In the data rows, the value 128 means zero.
Here are some points:
[ 31 137  88 107 122 119 179 169  79 165 108  62]
[105 135 169 127 111 203 116  92 128 128 122 167]
[ 94 114 165 122 107 207 126 115 120 134 126 160]
[142 161 126 119 109 103 131 170 116 119 196 116]
[243 158  66 130  81 159 135 198  92 127 135 125]
[ 78 137 156  73 188 120 146 114 180 126 156 136]
[ 92 113 135 138 140 111 116 120 100 170 127 130]
[113 156 108 105 121  85 117 120 117  80 114  75]
[ 96 104 130 109 103 160 150 112  95 138  56 242]
[144 122 115 101 166 138 123 142 135 112 120  74]
[185 146 109  98 143 166 105 129 150 108 119  93]
[116 130 172  85 157 118 115 104 164 119 134 193]
[115 103 160 189  85 100 135 123 180 177 125 184]
[122  77  98 205  90  84 118 109 151 140 126 227]
[ 69 113 125 121 157  98 125 125  60 164 147 105]
[108 139  98 144 136 111 124 116  98 122 149  71]
[157 143 138 161 132 154 115 119 196 128 136 186]
[186 147  82 114  94 151 133 186 106 152 132 113]
[160 101 178 126 154 118 117 100  62 172 149 108]
[172 177 114  92 166 142 125 125 170 116 164 100]
Here are 14 more points, each followed by its number:
[162 172 104  46 146  79 174 135 117 153 156 120] 0
[186 189 122  83 171 151 126 146 159 128 151  91] 1
[201 190 105  92 183 159 116 145 168 114 163 100] 2
[135  99 178 170  98  95 164 122 149 141 108 153] 3
[120 154 106 126 150 117 122 118 105  99 141  78] 4
[153 142 115 138 121 168 132  93 145 153  73 142] 5
[150  85 118 139 117 169 131 125  99 101 136 136] 6
[100 129 167 126  90 188 121 115 107 108 118 211] 7
[156 162  95  85  92  95 175 121  84  89 124  92] 8
[112 128 171  83 168 131 112 105 157 102 120 176] 9
[ 94 128 151 141 120  98 117 138 130 135 138 101] 10
[103 108 108 176  73 101 136 174  97 141 133  85] 11
[119 135 124 154 135 103 123 125 133 131 140  97] 12
[128 137 137 101 172 140 113 108 177 118 111 102] 13
Which of these numbered points is nearest to each point below, ignoring the direction in which the first points spread most? Its number follows each.
[102 118 130 142  57 127 136 105 133 150  96 219] > 8
[115  94 130 137 109  81 148  82 160 110  78 207] > 8
[ 85 114 112 108 151 132 122 121  91 164 117 111] > 4
[217 148  76 195  89 140 123 199 104 121 155 115] > 6
[163 126  65 114 113 206 127  81 189 131  58 156] > 5
[107  89 108 206  71  88 117 186  96 139 153  77] > 11
[ 92 140 170 115 116 242 111  85 145 112 122 216] > 7
